One turn moves every row onto another: examples first, then more rows asked
nof: 2 -3 11 -14 -21 -4 30 6 4 -2 12 17 -36 -23 -2 24 -4 2 -2 -6 1 -6 -16 -3
 4 1 2 2 2 -3
Pofif: 5 -4 6 -20 -25 -9 19 22 2 -2 16 28 6 -18 -2 19 -22 5 -37 -6 -15 -7 -1 -1
 6 -2 -2 -10 -18 11
nofiz: 9 -17 11 -4 8 -11 14 12 -2 -3 -2 13 -25 1 9 24 -9 -3 -12 6 -1 -24 -37 13
 8 -2 -6 5 -11 2
novot: 10 2 -1 -29 -23 -23 0 7 -5 -9 -4 30 -12 1 2 26 -18 3 -11 0 7 0 -4 -16 -5
 -20 -1 -5 -16 0
zere: 20 -10 10 -14 -20 -16 31 12 -10 -17 -6 30 5 -6 1 11 6 -4 -15 -17 11 -5
 -2 -6 2 -19 -7 -1 10 -6
limub: 9 -13 7 3 13 -13 7 13 -6 -5 3 17 9 -14 3 15 -5 10 -26 17 -6 -8 -5 6 16 6
 14 9 -20 11
lutid: 19 -15 -11 -5 -18 -19 30 22 1 0 0 42 -7 2 -7 33 -23 -3 -14 -7 9 8 -14
 -18 12 5 -2 -5 12 6
redu: 7 -4 8 -9 -3 -11 43 10 11 12 2 25 8 -1 14 19 -21 -9 -30 15 18 9 -9 10 12
 -8 3 5 -5 -9
sol: 23 -9 13 0 4 3 20 15 9 1 8 23 -6 5 16 40 -20 7 6 -3 -2 7 -11 15 11 -4 -6
 -9 -12 -8
kizo: 19 -12 -8 -3 8 15 26 3 -4 -8 -2 30 -1 8 14 17 -20 -11 -13 14 5 2 -9 9 -1
 -6 2 -4 7 19
sed: -24 -8 22 -11 -13 -6 20 14 -9 -12 -7 26 -5 -3 -3 17 -11 4 -10 -6 15 -6 3
 3 9 -4 -20 -7 -20 -2
Lofeb: -19 11 10 -3 -17 -14 13 3 -2 -16 -8 44 -4 -1 8 23 -13 1 -5 0 14 -8 -19
 -3 2 -2 7 -3 17 -4
Munez: 6 -8 16 -21 -24 -12 17 25 -1 -1 8 28 9 -15 0 24 -16 5 -29 -7 -19 3 0 -2
 3 -9 -5 -15 -15 11
Zafip: 20 -11 -6 -9 -2 1 28 -1 -6 -10 -2 30 0 17 -1 32 -14 0 -24 15 16 0 -29 11
 20 9 11 -1 -2 16
vaku: 14 -2 6 4 -10 -14 15 -13 -1 -9 -2 27 11 -11 12 34 3 8 -4 1 -3 6 3 12 1
 -18 -14 -2 -15 5
pabo: 13 -14 3 2 10 -12 8 16 -4 -8 3 14 11 -16 -2 17 -4 9 -30 18 0 -13 -5 4 16
 4 14 5 -18 10
teza: 20 -11 -7 -9 -1 4 26 3 -10 -9 -4 29 1 16 3 31 -14 1 -23 26 16 0 -24 9 17
 5 6 -4 -4 19
kodu: 10 -17 14 2 9 -12 20 12 -1 -8 -2 13 -23 4 9 22 -9 -10 -10 8 -3 -21 -37
 16 5 -4 -1 1 -7 4
leki: 0 -15 3 2 -24 -13 19 21 1 -9 7 36 -2 1 15 26 -8 6 -15 5 12 -6 -13 -10 17
 -2 -38 0 2 -1
buv: 14 -17 1 0 0 -11 12 22 -6 -3 7 21 -1 -16 -6 19 3 13 -31 2 20 -11 -13 11
 18 0 14 -5 -29 6
rezu: -15 4 11 -7 -28 -20 7 -3 12 -3 21 33 -1 6 -2 20 -24 4 -20 6 3 5 -16 1 8
 8 6 -7 -14 7
pokig: 22 -14 -4 -11 -15 -9 21 5 2 -7 -3 29 -1 17 -3 31 -4 15 -24 9 11 -5 -38 1
 21 5 18 -6 -13 2
Lenud: 14 -21 9 -8 -3 -12 9 7 -10 -2 2 22 -18 -10 11 16 -9 7 -20 0 13 -26 -40 7
 17 -1 0 -1 -4 -12
Dudi: 1 3 -3 -14 -20 -9 23 6 -20 11 -2 31 -9 2 -4 21 -7 0 -3 -24 -3 -4 3 9 6
 -4 17 -8 -10 -6
tugi: -8 -9 4 11 -24 -5 25 24 1 -1 12 17 -1 -15 -9 23 3 -7 7 0 7 -11 -7 7 10 6
 9 -20 1 -2
Bipes: -2 -11 2 -2 -27 -4 8 19 4 -8 7 31 -2 3 18 22 2 0 -16 -6 11 -16 -13 0 17
 -8 -33 -3 -10 -3
demor: -4 -9 -2 10 -22 -9 9 25 5 1 8 18 11 -1 -12 16 3 -8 1 -5 13 -11 -6 -4 13
 5 11 -19 -2 -4
gov: -6 -14 -3 -8 -17 -18 14 16 6 -10 -8 40 12 7 -11 28 2 10 -2 7 -3 -6 1 4
 -4 0 -4 -25 -3 2
noto: 1 -2 16 5 -3 -25 23 -8 -7 10 -5 13 -5 8 -8 20 -24 -7 -7 7 14 -2 -3 -1 -1
 -20 -6 -4 -9 -10
Dif: 6 15 3 -3 -17 -4 19 12 -19 10 -11 23 23 3 5 25 -11 -6 -2 2 7 -5 -23 3 0
 -16 -2 -4 0 12
geve: 6 -3 1 -10 0 -12 11 18 2 8 9 5 13 -16 19 17 -10 6 -9 8 5 10 -26 -1 -16 0
 6 -7 0 9
sus: 3 -10 6 1 11 -2 23 14 7 0 -7 16 -17 6 13 14 -15 -19 -6 2 -7 -3 -19 8 -6
 -9 5 9 -12 15
buno: -2 -2 19 -16 -21 -5 30 5 -1 -1 8 19 -37 -22 3 30 -9 -1 -7 -6 4 4 -8 0 4
 -9 1 -3 1 -3
kon: -11 1 5 -8 -28 -14 6 -16 14 -4 17 32 -7 11 1 16 -11 1 -18 1 17 3 -13 -1
 12 6 5 -4 -6 -2
suvi: 14 -11 -5 -8 -18 -20 28 20 -6 7 -3 43 -5 -1 -4 32 -19 -2 -13 -4 6 13 -11
 -17 8 1 3 -8 22 3
Ler: 12 -12 5 -6 11 2 15 8 7 -2 -4 19 6 -1 10 9 -16 1 -15 22 -14 0 5 -6 5 -5
 5 13 -11 9

noto turns into -> Dif
nofiz turns into -> Zafip
Where do these go?
kon turns into -> demor
Ler turns into -> sus
zere turns into -> novot
lutid turns into -> Pofif
Munez turns into -> buno
pokig turns into -> buv
geve turns into -> sol
rezu turns into -> tugi
Lofeb turns into -> gov
kodu turns into -> teza

One turn moves every row onto another: examples first, then more rows asked
nipa: -14 -3 -7 -18 4 -10 -6 12 -9 11 -6 10 -5 -3 -1 9 6 9 -16 0 5
guk: 16 -8 -8 -13 11 10 15 -11 6 -2 2 3 0 11 0 18 -3 19 -10 -8 -2
Larap: 4 11 0 -3 22 3 -11 -12 -1 6 11 -14 -11 24 0 7 8 15 -3 5 1
sebo: -14 -6 3 -12 3 10 14 2 -2 14 -3 -11 6 -3 8 -1 6 3 17 -4 -10
bur: -19 10 -21 4 0 -6 11 -10 -6 -6 -2 11 -1 10 -4 -12 -13 -7 -4 -6 -9
Toz: 8 -18 17 -1 5 12 2 1 -1 11 -6 -8 -1 -1 -7 -7 5 -5 -2 2 -20
Fova: 2 17 2 26 -3 -11 -11 1 2 -1 8 3 -2 2 -14 -6 0 -15 6 -7 -8
Rurad: 19 -3 -13 -18 9 -4 14 -9 4 2 4 7 -4 17 0 20 5 11 -5 -3 1
gola: -6 -6 -7 6 -5 -2 12 -1 5 -26 4 5 17 3 -2 -14 6 -1 -17 1 10
gir: -3 19 -24 -2 9 9 -5 3 3 5 12 -10 -5 7 -11 11 11 8 -6 9 15
tek: 12 6 13 -12 9 10 11 -9 9 2 15 -13 9 9 -12 2 15 0 8 -14 -6
nis: 1 24 4 0 7 -20 6 1 -7 -24 4 -1 -4 4 -14 -2 -6 9 -14 7 0
falur: 3 25 -1 -4 4 -11 11 2 -12 -31 10 5 -4 3 2 3 -9 8 -3 -5 -1
lonu: -5 -9 3 -3 -10 -18 8 1 -9 7 7 2 -8 -10 11 -6 7 7 13 -18 -3
bidus: 12 0 2 -14 12 10 10 -8 10 2 26 0 10 11 -11 -2 9 0 9 -10 -13
pov: 19 -6 -7 21 -2 0 10 1 12 0 20 -8 -5 -7 7 3 1 8 7 2 -3
bon: 0 -7 -4 -4 12 17 -3 -1 -17 3 -4 4 -17 14 17 1 8 13 9 -4 -7
Tuzer: 4 10 -4 16 6 -1 15 -2 18 10 22 -3 1 2 -19 -4 8 9 13 -3 -6
Ziva: 0 -6 19 6 0 -15 -6 -1 -7 11 8 1 -11 -2 -12 -17 12 3 2 -14 -12
ziko: -9 1 2 -17 4 4 13 6 -7 9 5 -8 1 -2 3 -6 16 6 26 -1 -9
nemu: 3 3 -13 21 -6 2 -5 8 7 -17 7 8 9 -1 11 9 3 -3 -4 -3 14
voke: 0 1 -5 -16 6 -2 10 -5 -9 16 -21 -6 -12 8 -17 6 6 11 -2 3 -5
vepo: -15 6 -1 10 4 8 2 -2 1 -25 12 1 14 10 -1 -20 8 -1 -8 -5 6
Gemu: 14 -8 7 -7 -1 -2 8 -8 8 1 8 -29 5 -1 7 7 8 6 -2 3 4
gava: -2 -10 -6 -10 10 -3 6 -2 -5 16 -17 6 -9 13 -17 -2 12 13 -5 9 -6
Tabe: 22 6 -19 -1 4 18 -2 5 0 -6 13 7 -7 6 -9 17 7 -2 -12 -1 6
fomu: 17 -16 14 -4 1 3 0 5 -7 4 -1 -9 -6 -3 -7 -10 12 -2 2 11 -17
bim: 7 2 1 -8 8 18 -2 -4 -20 4 -10 -6 -20 10 7 8 2 8 5 -9 -9
tolus: -16 23 -8 0 0 -11 -12 9 -6 -14 1 5 3 0 -14 1 7 15 -4 -5 16
Bofip: 10 7 -4 4 -4 -3 -13 11 -11 -26 2 17 -2 -3 -6 6 2 7 -13 -10 8
vikev: -7 16 -8 19 4 -2 -6 6 15 -7 7 10 14 8 -18 -1 11 -4 -4 -3 10
Vakos: -17 6 -12 5 -8 -23 -6 4 -6 -3 -2 7 0 -12 -6 -6 -13 11 -2 -4 -2
Dorik: 2 16 7 11 1 -9 14 9 -3 -13 -6 10 1 8 -4 -1 9 -24 1 2 -6
bal: -3 8 1 11 -1 -5 -14 4 -12 -11 8 19 -4 -4 -8 -9 -13 1 0 -18 -15
dute: -6 2 6 -10 13 9 -19 12 -17 3 5 16 -11 6 0 4 7 2 -13 -11 -5
vafo: 8 -11 -3 -7 4 -4 1 -7 9 4 18 -25 5 0 8 0 3 9 -2 13 -1
vavu: -1 9 -15 15 -15 -20 6 4 4 -3 4 4 3 -8 6 6 -3 -11 12 -7 1
duk: -8 3 -14 15 -1 -3 -1 -10 -10 -11 -2 6 -8 10 3 -14 -17 -9 -13 0 -11
vubip: -8 19 3 14 -1 -12 10 9 -5 -11 -6 -5 -1 5 11 -1 8 -17 5 10 2
rig: -2 7 1 -2 22 11 -3 -13 5 6 6 -16 -4 18 -6 7 0 24 -9 1 1

bur turns into -> falur
guk turns into -> tek
bal turns into -> tolus
Where do these go?
Ziva turns into -> nipa
Rurad turns into -> bidus

One turn moves every row onto another: examples first, then more rows asked
dupo: -14 24 -17 -16 16 8 -3 -19 15 3 18 15 7 11 0 11 -6 12 -8 -3 0 -4 -8 -16
 13 11 12 -13 -13 -4 1 -32 -14 1 17 -4 -4 7 4 15 11 2 -18 9 -16 13 -31
 -10 -13 0 10 -4 -33 1 -8
gur: -19 10 6 -16 5 13 4 -24 14 -6 2 5 6 -3 1 10 -16 -1 -16 25 0 6 -9 -16 1
 21 6 -11 -22 4 -2 -1 12 -18 7 -9 25 8 14 10 1 -10 -13 14 29 -12 -14 10
 -7 -2 -10 10 -22 -3 8
visum: -24 9 0 -25 3 -6 17 -23 -16 4 -7 30 -14 16 -5 11 0 0 -2 8 30 -6 -10 16
 12 16 5 2 -10 1 22 -10 27 -5 5 5 13 2 -7 8 19 9 -11 2 -16 -23 -1 -13
 -14 12 -1 3 -3 -4 -13
budol: -7 13 -3 -21 1 -6 14 -9 6 -21 -1 -3 -19 7 8 32 -9 14 -2 11 14 -2 -8 -12
 -1 17 12 7 -17 -2 5 9 3 -3 2 11 13 4 5 8 25 4 1 22 25 -9 -25 -6 -12 1
 -13 2 -10 8 -12
kuzer: -11 5 -9 -22 -3 10 5 -16 1 -1 5 16 -2 22 4 28 -3 2 -6 5 13 -2 -4 2 6 11
 31 -5 3 2 -1 -31 -16 5 18 -2 -8 12 9 3 14 1 -28 31 -14 0 -11 6 -8 -3 -1
 3 -12 4 -9
devim: -16 8 -4 -19 22 3 18 -32 -3 17 -2 23 -1 16 4 -7 2 2 -11 22 14 -11 -12 -1
 8 13 -14 -10 -19 7 8 -18 24 -3 14 6 27 15 -1 0 20 6 -19 -15 -15 -9 -9
 -15 -16 16 -5 12 -16 -3 -2
luv: -12 12 3 -20 11 9 16 -10 20 -14 10 -4 22 2 -1 11 -18 3 -12 20 4 10 9 -21
 3 25 2 -21 -21 15 -3 -2 8 -2 12 -4 23 14 4 13 7 -7 -14 11 17 -6 -13 -6
 -4 15 -18 -3 -22 2 1
lin: -13 8 -3 -22 -8 4 4 -25 6 -21 4 9 -2 24 -7 6 -5 -2 -6 -7 9 -5 -3 0 0 7 7
 -1 5 -2 -35 -20 40 2 12 -3 8 13 10 3 17 -4 -15 3 -15 -8 -25 16 -7 17 -9
 9 -21 13 -8
kabom: -13 8 -8 -21 9 8 16 -13 -4 8 -3 9 -17 24 -13 -7 -11 9 3 0 22 7 2 2 9 25
 -13 2 -5 5 2 -22 18 -3 7 12 21 0 0 10 12 -7 -15 -22 -19 -12 1 -27 -12
 16 -3 -6 -5 7 -4
lisu: -22 33 -8 -16 15 0 5 -26 12 6 14 20 3 -8 0 9 0 0 -6 -7 12 4 -7 -2 6 9
 -10 -13 -13 -9 3 -22 -4 -23 8 -10 -1 1 -10 22 25 6 -30 -9 26 -16 -27
 -14 -14 11 -9 -9 -10 3 -21
bomi: -13 4 -5 -7 -2 5 13 -18 1 20 6 15 -7 19 -3 17 -6 -2 0 0 16 0 -1 4 0 12 1
 5 -8 0 -1 -32 -3 -11 10 -2 9 6 10 3 10 -3 -42 11 37 -9 -8 6 -10 14 -15
 6 16 9 -13
Bozem: -8 -9 -6 -2 3 12 2 -7 8 -15 15 17 -11 13 3 20 -9 17 -3 5 13 1 7 -2 -4 11
 26 13 -4 -2 6 -30 -20 5 11 10 -1 7 11 2 -6 1 -23 9 -14 3 -18 -8 0 3 -8
 -1 -6 -10 0
Pinoz: -18 22 -9 -22 7 8 19 -2 17 -8 14 -5 5 0 -4 26 -13 3 -10 10 6 12 7 -3 9
 24 6 -8 -3 6 -13 -3 4 3 10 -3 14 13 7 16 14 -5 -4 2 22 0 -8 -21 0 22
 -24 -19 -27 7 0
befet: -16 17 -16 -17 -7 -21 -5 -21 8 -15 5 9 3 9 -7 -5 -13 -1 0 -3 9 -17 -2 -2
 9 11 11 -1 -15 -16 -16 -4 35 -9 12 -8 3 12 21 -1 17 10 -13 3 -17 -5 -26
 10 -12 16 1 -3 -22 1 -6
potu: -9 12 1 -11 0 -2 3 -24 11 -32 -11 14 -7 9 -3 3 -5 0 5 -5 17 -2 7 -1 -4
 19 15 -6 7 -7 -26 -3 39 -2 19 -4 8 11 -1 1 16 -5 -17 -6 -17 -11 -35 4
 -6 21 -7 5 -18 11 -7
Dimo: -11 6 -16 0 14 0 15 -9 0 14 22 17 -8 12 0 14 -7 5 4 -5 13 -9 2 -4 -2 13
 -2 6 -27 -7 10 -29 -9 -2 1 1 11 7 8 6 11 9 -28 0 31 -1 -20 -4 2 18 -18
 1 10 5 -17
Sopim: -9 0 -9 -10 0 0 10 -18 8 -19 16 18 -2 15 -7 6 -6 -1 -8 -1 15 -8 8 5 -8 0
 8 8 -6 1 -31 -16 34 6 11 5 21 19 19 -4 4 8 -5 -5 -14 -7 -26 14 -4 18 -7
 3 -19 3 2
delo: -12 15 2 -16 4 8 3 -26 12 -7 -17 28 -1 0 5 19 1 3 -6 13 18 7 1 7 4 12 28
 -11 14 -3 -3 -22 -12 -7 32 -3 1 9 -4 5 6 1 -31 20 -3 -2 -28 -7 -24 -3 5
 8 -17 -2 4
rurid: -17 16 -4 -15 9 6 11 -20 2 -2 1 12 -16 0 8 28 -6 -3 -6 16 10 -2 -11 -6 0
 21 19 -3 -23 -2 2 9 7 -6 7 -3 25 10 13 8 11 -4 3 18 33 -10 -21 13 -6 -7
 -5 6 -19 11 -2
fifil: -16 8 -5 -25 1 0 17 -12 -12 2 -3 16 -20 24 -13 6 -9 7 1 -3 30 4 -3 11 10
 21 -1 6 -7 3 13 -14 21 -5 0 10 12 -3 -5 11 16 0 -12 -7 -22 -21 4 -21 -9
 13 -2 -6 0 2 -13
voto: -10 19 -13 -4 6 -8 1 -22 11 -26 2 14 -10 2 -2 4 -9 0 -1 -6 16 -12 2 2 -3
 13 19 -3 -9 -10 -20 4 33 -8 8 -8 2 18 11 -5 15 1 -11 -12 -26 -15 -27 4
 4 16 -4 -6 -21 -1 -6
Kufa: -19 5 -7 -9 3 7 -6 -11 14 -6 6 20 -3 9 -3 9 -7 15 7 2 4 5 6 -6 10 22 16
 5 2 -15 6 -31 -13 3 26 5 3 -4 4 16 -8 -1 -21 4 1 20 -33 -16 -17 11 1 -1
 -20 3 4
zuk: -14 16 -9 -6 16 -5 7 -14 9 -2 15 18 -1 -4 0 4 -6 11 4 -3 11 -4 1 -9 0 14
 -12 1 -24 -14 15 -23 -7 -14 5 1 9 -2 -6 17 14 13 -29 -10 29 -4 -35 -19
 -10 20 -17 -1 2 -2 -17
banul: -13 9 -8 -20 19 8 17 -22 -1 19 -2 12 -6 23 -5 -13 -5 4 -3 11 13 -1 -5 -4
 10 22 -19 -7 -12 5 0 -24 19 0 14 9 28 10 2 4 17 -4 -19 -24 -16 -4 -5
 -22 -16 18 -5 2 -15 8 0
zapuz: -10 27 -1 -11 19 7 19 -26 14 5 12 18 3 -2 4 20 2 -4 -11 -6 26 10 2 2 -6
 4 -1 -18 -12 11 -4 -16 -7 -18 11 -7 4 15 -12 12 25 1 -33 -2 17 -30 -15
 -4 -9 5 -6 -11 0 6 -22
San: -3 20 -4 -4 23 11 3 -25 23 -13 6 23 0 -4 7 15 -4 13 -16 8 13 2 -2 -7 -4
 2 18 -12 -5 5 -1 -21 -17 -10 16 1 2 15 -2 3 5 6 -22 4 -19 -7 -30 -14
 -12 -7 8 2 -24 -16 1
Tumo: -15 20 -5 -24 -6 -1 10 -6 15 -19 4 -10 -15 2 -3 29 -13 13 -10 11 5 6 -8
 -1 7 16 4 12 2 -4 -9 -2 4 -8 1 7 5 1 9 13 20 0 -6 9 27 -6 -14 -24 -10
 13 -24 -10 -17 -1 -2
mak: -6 8 8 -7 5 6 18 -23 13 4 -2 16 1 8 3 17 -3 -1 -5 2 28 12 7 2 -9 8 0 -6
 -4 13 -3 -20 -4 -18 16 1 10 11 -6 5 14 -3 -45 9 27 -26 -13 0 -16 9 -10
 1 16 6 -15
Lizub: -12 3 -8 -14 -5 -18 3 -16 10 -21 4 19 6 8 -7 -5 -9 1 5 2 16 -12 13 2 1
 10 8 6 -11 -12 -18 -7 35 1 22 4 21 11 17 -1 4 15 -9 0 -8 1 -35 8 -18 22
 0 3 -17 4 3
pozi: -22 7 2 -19 15 -4 17 -32 -10 10 -6 34 -6 10 3 4 5 -1 -10 21 23 -11 -15
 10 9 11 -2 -3 -16 1 20 -10 29 -8 11 4 21 10 -5 2 18 12 -16 -4 -12 -18
 -8 -12 -17 13 -4 12 -10 -10 -6

fifil turns into -> visum
Kufa turns into -> Bozem
Where do these go?
zuk turns into -> Dimo
Sopim turns into -> lin
gur turns into -> luv

